These are runs of 7 systems, one row a step. Runs of the same system follow the same rule from any start.
trace 1, k_121, 10 rows:
181,-10,274,18,78,-129,-149,444,0,-542,-133,-368,78,194,-52,-62,-256,154
287,478,95,192,36,-278,139,233,205,-162,-61,127,-114,430,262,111,90,-121
152,-25,-278,-16,-20,-311,-83,59,-189,181,103,223,210,178,377,96,167,-590
-69,-384,-361,83,-323,-231,-92,259,-107,234,118,261,159,-277,38,290,86,173
-79,-12,-87,135,-135,380,272,-220,138,457,77,349,-236,-270,-210,34,62,237
-170,-164,81,-196,272,550,-133,-334,-90,98,-79,-100,26,-246,-288,-167,-261,-158
-107,-31,302,-132,193,102,-117,131,-21,-530,-163,-278,-49,-165,-107,-32,-374,416
178,502,355,27,90,-54,289,46,154,-429,-161,-78,-209,193,166,-167,66,-74
34,170,-22,-152,-36,-395,-164,14,-36,-200,-38,-132,216,266,216,44,228,-616
-108,-148,-248,21,-342,-623,-69,153,-102,57,192,46,97,96,201,304,208,187
trace 2, k_285:
-14,-528,-232,-88,-21,68,5,336,119,411,293,-204,-226,21,53,-17,137,-226
-125,-178,-101,-22,159,395,-171,51,118,452,248,157,-284,146,-254,312,-127,19
102,-227,164,-162,289,470,-86,69,-419,40,216,299,-42,55,-41,67,-314,103
134,-312,146,12,-130,332,-140,400,-222,-189,-49,144,298,-218,-346,2,-159,264
186,311,104,187,-245,121,-118,60,21,-304,-217,472,192,-13,-248,234,-114,267
186,301,64,-4,-226,-220,110,-121,-337,-404,-220,427,285,-127,244,6,-34,-125
-166,65,-80,31,-432,-433,213,-42,-48,-122,-220,-39,248,-440,42,-64,235,-81
-289,422,24,39,-165,-229,346,-384,271,80,-151,-84,-250,-164,-24,38,225,-74
-248,198,148,-201,340,-84,241,-324,15,3,-49,-376,-174,-64,222,-243,44,-374
-304,-217,41,-132,330,-86,-98,65,283,13,28,-703,-62,-41,-34,-215,85,81
trace 3, k_469, 10 rows:
-181,-72,-313,27,13,-182,-275,92,138,19,-79,97,-227,-119,64,566,-411,39
-56,-263,91,-182,317,247,263,435,-165,-55,67,76,-270,-359,315,21,-152,-104
-187,167,188,19,-81,196,190,253,216,10,-257,-11,151,-365,-293,8,319,-374
-234,309,49,-151,140,143,-342,-195,438,-345,-158,101,-122,-16,-45,259,150,215
28,-119,255,-388,170,253,1,-194,-239,-433,91,-75,-5,-29,242,-395,99,93
-84,97,248,-81,-520,-189,177,-213,-217,-95,-5,-226,248,50,-333,-231,270,-152
-180,247,-41,-73,-106,-392,-159,-402,-52,67,195,68,-136,450,6,351,8,163
-8,-254,-17,-103,425,-126,83,6,-411,254,355,-46,130,185,320,-120,-10,45
23,-36,29,359,-93,-171,295,333,-1,442,50,-97,333,-50,-250,-117,260,94
204,303,-246,368,180,42,-74,-48,466,250,-47,265,-123,254,8,154,-35,249
trace 4, k_250, 10 rows:
357,26,-129,-75,55,75,29,45,194,-393,-163,126,-383,-22,482,-151,-226,-173
128,-224,-25,-285,-481,-63,51,51,-216,-246,-19,-70,-121,-72,92,-109,-24,-569
-204,114,-98,44,-571,-225,82,-23,58,31,-170,42,-136,-219,-306,350,-89,-252
-322,162,95,-67,103,181,160,-284,-141,355,112,155,-358,-66,-259,345,-277,-81
-479,-56,333,-259,332,213,-22,-13,-282,115,196,-77,256,-113,-266,110,235,94
-191,284,229,48,253,101,-65,45,316,-200,-69,48,194,-47,-97,-13,411,513
287,236,75,-14,314,240,-15,-331,273,-153,-7,30,-101,324,227,-428,178,118
250,-135,-102,-93,-227,-248,-206,-245,-66,-171,45,-237,252,317,145,-417,212,-169
264,28,-239,298,-579,-503,42,-31,68,71,-32,-29,10,235,-74,36,-110,127
176,-49,-155,272,36,-119,227,5,-183,544,113,6,-142,184,-88,97,-450,-167
trace 5, k_121:
-272,108,20,39,343,-160,-291,-276,-41,211,119,-213,79,345,-225,225,-275,266
192,-162,160,127,335,-69,375,209,-283,105,159,-202,35,59,214,-402,-134,260
217,67,38,257,114,122,-64,482,403,-5,-236,-106,340,-10,-154,-170,270,-213
122,209,-359,128,295,-109,-475,-217,324,3,-77,244,127,239,236,185,-24,87
397,-327,-295,5,-182,-66,158,-113,-262,-16,71,227,-89,-101,427,-325,-208,29
145,-157,-92,102,-559,137,56,299,205,-16,-222,26,-97,-278,-349,67,-118,-247
-216,230,-81,-52,143,115,-157,-247,172,141,-25,148,-398,55,-135,491,-367,-72
-110,-229,161,-310,290,96,259,54,-448,-59,186,-41,-276,-193,305,-70,-272,-89
-149,-25,342,-116,-87,122,139,588,109,-318,-92,-95,59,-294,-145,58,351,-29
-229,484,108,-134,160,33,-180,-308,268,-132,15,219,-7,238,29,243,422,40
trace 6, k_285:
166,100,127,93,108,240,184,216,-297,89,78,436,-218,59,-69,340,-476,38
42,-127,177,-5,108,178,129,530,-368,-158,-79,321,276,-386,8,148,-126,-67
-148,143,66,65,-116,138,-18,228,144,-218,-193,386,198,-427,-138,263,243,286
-19,369,132,-177,-153,125,42,-338,-6,-428,-176,442,3,-171,146,7,220,-47
-204,-8,48,-280,-323,-205,-42,-346,-146,-391,-193,-180,213,-296,35,-196,138,-253
-335,163,86,-53,-352,-374,73,-354,169,-103,-83,-466,-155,-4,-234,1,50,143
-62,360,301,-26,86,-247,273,-192,0,-29,66,-393,-251,391,7,-140,-22,-185
-136,-61,88,18,413,-288,-9,249,35,161,93,-555,214,224,50,-152,132,-235
-20,-87,-113,162,362,-60,-101,199,387,337,231,-173,11,319,49,-27,321,378
381,-119,-159,13,269,346,-108,-26,149,242,232,211,-50,380,207,-253,185,-48
trace 7, k_249:
43,-80,182,-337,-4,102,167,-253,-218,-385,126,-65,-441,6,284,-229,-187,174
219,19,306,84,-47,92,71,370,-104,-111,-158,-284,282,129,-291,-247,-32,-400
-170,283,-150,150,-51,-454,-282,107,266,-129,-178,2,44,95,-30,524,-110,122
-95,-118,36,-378,40,-20,59,-75,-185,-43,398,100,-373,200,418,54,265,-108
32,-250,58,66,-107,231,49,320,20,320,69,-76,373,-92,-331,-210,404,-244
-130,186,-275,246,-114,-55,-175,-306,396,166,-153,199,-27,-112,-231,259,-51,402
87,-117,19,-288,188,241,38,-507,-275,-39,205,77,-263,106,269,-272,-179,75
201,-230,226,142,23,135,58,376,-244,-48,-98,-234,411,-70,-304,-326,-139,34
55,436,-2,303,-58,-326,27,77,237,-155,-222,105,-127,118,-17,346,-245,293
66,39,-23,-256,259,-134,87,-101,-244,-61,195,98,-195,218,558,-20,-12,-380
trace 8, k_781, 10 rows:
39,142,-147,-36,58,-47,-152,-103,-21,-68,144,596,155,68,346,201,355,324
142,20,-289,118,-182,-56,-103,-475,-41,120,-106,349,463,-172,73,-269,219,40
-45,-7,-142,227,-366,-140,181,-277,-53,-12,-308,2,149,-500,-224,-124,-266,219
67,271,193,178,-187,-33,616,-119,-83,34,-184,-48,-332,-205,-95,-153,-321,-111
97,147,272,122,270,-85,313,239,-31,35,-118,-478,1,133,-53,-256,-204,-341
-131,-55,163,-38,429,-174,-22,542,195,-213,32,-449,-130,100,200,93,-15,112
-29,-130,-48,-272,248,37,-113,145,294,-105,266,-35,-264,203,431,-33,456,42
-46,-383,-296,-219,-112,156,-459,-141,263,86,154,-65,149,47,10,-130,448,-71
-191,-295,-223,-132,-414,194,-315,-247,69,94,51,127,-109,-203,-325,234,-64,198
79,64,87,-31,-345,338,143,-291,-288,217,99,362,-214,63,-365,137,-251,-122
trace 9, k_335:
89,-23,3,8,223,422,-137,-196,-188,330,240,466,267,169,-135,-31,210,178
178,-130,-3,21,-171,287,-206,-285,-315,-56,-23,389,385,-73,-240,-139,-135,305
271,87,40,154,-401,31,116,-172,-263,-273,-256,260,53,-177,-162,-85,-476,200
250,118,-33,163,-202,-282,278,-17,-211,-232,-325,-71,-35,-175,132,-125,-511,-281
-78,103,-30,51,142,-492,237,274,-5,-210,-256,-245,12,-291,379,12,-169,-261
-210,160,-10,-33,318,-269,281,208,290,-22,-12,-146,-179,-160,465,-10,355,-49
-190,-17,-108,-165,247,71,-13,-143,429,144,115,-126,-127,16,267,-192,587,-83
-234,-189,-91,-246,-2,306,-374,-261,399,33,164,-139,-78,43,-148,-80,413,188
-29,-134,128,-159,-312,383,-263,-182,160,-30,146,-103,-252,241,-488,34,-37,238
142,-64,159,28,-291,174,-180,36,-145,64,45,-155,-47,381,-563,109,-381,-151
trace 10, k_469 (10 x 18):
324,-76,-85,8,191,-110,-41,199,-350,-132,-29,292,478,-25,413,-179,81,-192
78,-33,-305,243,-457,-358,93,54,53,50,-169,242,306,-360,62,12,206,102
-32,78,-347,56,-56,-23,175,-376,169,169,-13,359,-399,-231,325,119,-120,168
-195,-213,-105,-72,309,182,238,-271,-100,287,-76,-219,-134,-422,42,-285,-280,-175
-299,92,247,113,-8,-41,240,153,219,17,-167,-508,-183,-177,-448,15,-168,119
41,393,261,-61,317,64,-14,138,325,-249,-39,-199,-367,403,39,118,-76,-130
119,-151,81,-212,266,9,-326,223,77,-278,1,-327,302,238,119,-250,227,-333
87,-215,-10,-73,-558,-186,-191,279,101,-260,129,-45,148,136,-112,9,456,185
176,-36,-154,-169,-322,133,-83,-268,-86,120,305,485,-205,276,142,120,231,-47
-150,-345,-170,-120,35,184,-129,-301,-422,408,177,193,278,-152,-157,-8,-91,-66
trace 11, k_335, 10 rows:
47,289,56,243,15,-87,312,-294,156,-178,-402,-101,82,-356,12,-375,-134,208
139,77,-86,76,132,-272,72,-259,226,-257,-239,-446,-167,-21,291,-412,-237,80
73,-177,-90,-40,-120,-338,-35,258,376,-293,-21,-525,-194,91,239,-210,135,60
-28,-43,-183,18,-123,-167,-66,299,587,116,67,-221,-365,201,93,171,277,-111
-151,-258,-212,-186,158,144,-269,104,265,366,279,-85,-303,223,14,238,146,-254
-192,-338,90,-237,85,441,-270,271,-59,203,317,62,-25,54,-305,239,190,11
18,109,244,29,39,536,-85,89,-110,156,97,384,121,121,-489,207,-21,78
212,189,152,64,124,278,-136,-237,-423,5,-43,343,317,195,-240,1,-367,-43
227,103,149,56,-104,-150,-9,0,-544,-361,-98,249,414,-5,39,-33,-297,146
228,307,14,213,-286,-400,335,12,-234,-238,-228,289,149,-149,262,-40,-100,4
trace 12, k_250:
193,227,-5,256,-49,112,182,-534,-208,115,-244,214,267,-136,-168,-342,-243,93
-40,-55,68,60,100,-241,154,-367,-400,-49,-107,-253,220,-179,0,-338,-416,244
-52,-16,219,117,-5,-384,441,206,-158,-114,3,-432,-82,-93,35,-195,-185,388
-27,54,63,150,272,-204,390,328,262,122,-35,-476,-271,-10,182,-164,21,-113
-180,-259,-262,-161,169,-210,-24,222,327,147,126,-316,-248,-56,391,8,267,-248
-37,-362,-249,-131,-300,85,-109,274,326,156,250,59,-295,-24,72,139,409,4
86,-224,-201,4,-193,478,-283,78,333,251,50,149,-120,75,-365,113,98,-124
-32,-175,-110,-108,51,342,-606,-141,-2,-3,8,133,145,119,-322,272,-266,23
95,71,258,-92,-1,171,-311,105,-313,-359,41,286,174,225,-228,283,-266,292
231,449,371,97,184,86,50,147,-215,-326,-182,242,273,186,-83,40,-143,-107
trace 13, k_781, 10 rows:
178,381,230,124,218,-96,231,83,85,-292,-358,-209,134,-9,83,-305,-103,-387
-188,80,120,-120,329,-347,-31,109,145,-401,-184,-515,-14,-57,268,-87,-80,-10
-247,-68,140,-342,8,-142,107,16,135,-250,181,-324,-280,15,311,-141,441,42
-229,-165,-14,-199,-122,78,-178,-138,340,162,175,-339,-6,136,-189,-160,586,-72
-305,-261,-80,-100,-76,220,-274,-227,179,263,201,-213,-150,53,-426,123,-16,341
114,-196,125,-34,-204,435,48,-67,-196,251,314,209,-266,224,-326,46,-171,285
437,39,68,249,-119,223,-128,230,-117,109,81,269,193,442,-339,94,-202,-11
278,163,-158,237,92,-241,-221,198,-119,-83,-65,298,127,232,121,349,-455,147
258,90,-190,83,-14,-372,136,70,-329,-111,15,424,128,-2,559,74,-49,-85
20,61,-247,144,-119,-396,127,103,2,16,-222,140,416,-343,270,-70,316,-315
trace 14, k_249 (10 x 18):
44,273,246,124,-203,39,282,296,-199,146,34,258,-170,153,-319,387,-224,-258
-384,228,4,-59,416,-105,-10,-51,-228,291,56,241,128,-53,69,460,-29,-272
-429,-77,160,-177,299,78,211,89,-139,54,154,88,137,-401,136,-3,441,257
9,310,152,139,-21,212,298,-218,295,-1,-196,58,144,-223,-89,-404,472,73
95,167,-232,58,-32,-170,-205,-601,172,-187,-328,-92,248,-95,118,-330,-63,-72
86,-306,-3,-198,-355,-293,-93,-122,-190,-423,-10,-373,-59,-26,100,-280,-245,152
179,1,231,71,-413,-169,150,259,7,-76,49,-420,-238,381,-289,-50,-169,-173
-96,99,-110,83,162,-281,-261,142,148,251,92,-201,-66,454,-92,419,-157,-292
-236,-333,-94,-203,316,-3,-184,304,18,210,409,-2,-141,115,204,282,227,187
124,-118,22,89,94,490,130,290,247,303,193,261,-19,-19,-107,-118,449,185

Which system made each of these runs?
trace 15, 2 rows:
-211,81,173,-164,-209,121,243,-155,153,-378,-191,-31,-140,-505,30,-213,254,185
-81,163,164,-152,-168,186,186,-454,279,-164,-112,-318,-412,-26,-133,-341,31,-34
	k_250
trace 16 (2 x 18):
-152,-8,-144,-94,157,-198,-382,150,372,-354,-171,-281,-221,10,104,327,-284,83
72,-34,218,-234,-25,69,178,363,47,-109,281,-89,-544,341,190,95,116,-162
	k_335
trace 17:
292,-224,58,-141,-534,114,-128,111,27,-417,-93,-184,-226,78,-162,-119,-258,-148
7,-101,-8,-292,-415,-40,-210,7,-222,-206,58,71,-228,165,-76,316,-197,-484
	k_469
trace 18, 2 rows:
105,-180,22,-129,521,436,-398,-83,-135,14,119,79,111,222,-22,-46,-282,137
394,-81,221,51,56,177,64,364,-194,-458,-99,176,98,-45,90,-188,-231,350
	k_121
trace 19, 2 rows:
172,-3,-153,-7,-131,-305,20,-568,-401,11,86,124,105,166,221,-201,-229,160
-18,-129,-163,166,-148,-471,312,-161,-406,355,87,-151,78,-42,61,-74,-287,0
	k_469
trace 20, 2 rows:
-273,-87,-129,73,-270,-129,300,-269,-210,382,150,230,4,-325,-109,94,88,333
-95,112,106,91,124,163,477,-490,-131,370,37,-105,-128,-147,-118,-375,-92,75
	k_249
trace 21:
287,93,63,41,343,-154,0,272,-268,-232,118,310,143,226,482,17,-36,181
196,-312,-193,67,-324,-52,11,444,94,20,-6,143,290,-213,98,-138,469,-53
	k_285
trace 22 (2 x 18):
-31,42,-122,-9,-376,-430,-26,-335,-256,-42,57,-46,-224,189,-27,228,-435,67
-45,-111,136,87,-180,-187,548,209,-295,323,138,-211,-275,-71,-96,17,-211,-193
	k_121
trace 23:
-107,-107,241,-79,-111,-210,309,288,-298,-279,-37,-70,325,-360,112,-196,283,162
-172,433,51,160,-201,-108,46,-179,408,28,-194,17,200,-36,-243,-6,498,21
	k_121
trace 24:
-213,-144,277,84,-108,19,274,387,104,-31,24,-286,-34,-259,-328,-78,130,521
-56,424,204,46,400,277,31,-250,387,125,-42,-121,-21,298,-167,-163,278,-88
	k_121
trace 25 (2 x 18):
-254,-143,-220,-60,439,193,141,-124,247,396,22,-121,-330,-290,168,-10,-101,-111
-283,-525,10,-367,9,193,-175,143,9,-61,274,-189,-50,-216,4,-58,313,236
	k_250
trace 26:
442,-243,18,-45,-255,161,-198,293,89,-87,131,-163,-189,477,-110,-121,-129,-208
91,-43,-136,60,-132,-94,-395,490,88,-42,-47,144,135,187,-173,489,-131,-275
	k_335
trace 27 (2 x 18):
69,50,217,17,320,132,-184,264,-433,23,106,271,391,237,-165,265,-205,1
-60,224,148,112,117,-157,160,289,-240,-36,110,473,203,-40,128,355,153,369
	k_249
trace 28:
1,401,-106,96,133,59,179,-667,69,70,-275,204,-74,-190,141,-145,-137,-203
-128,-211,79,-303,58,-142,-92,-293,-223,-390,-98,-406,57,-205,183,-382,-137,13
	k_335
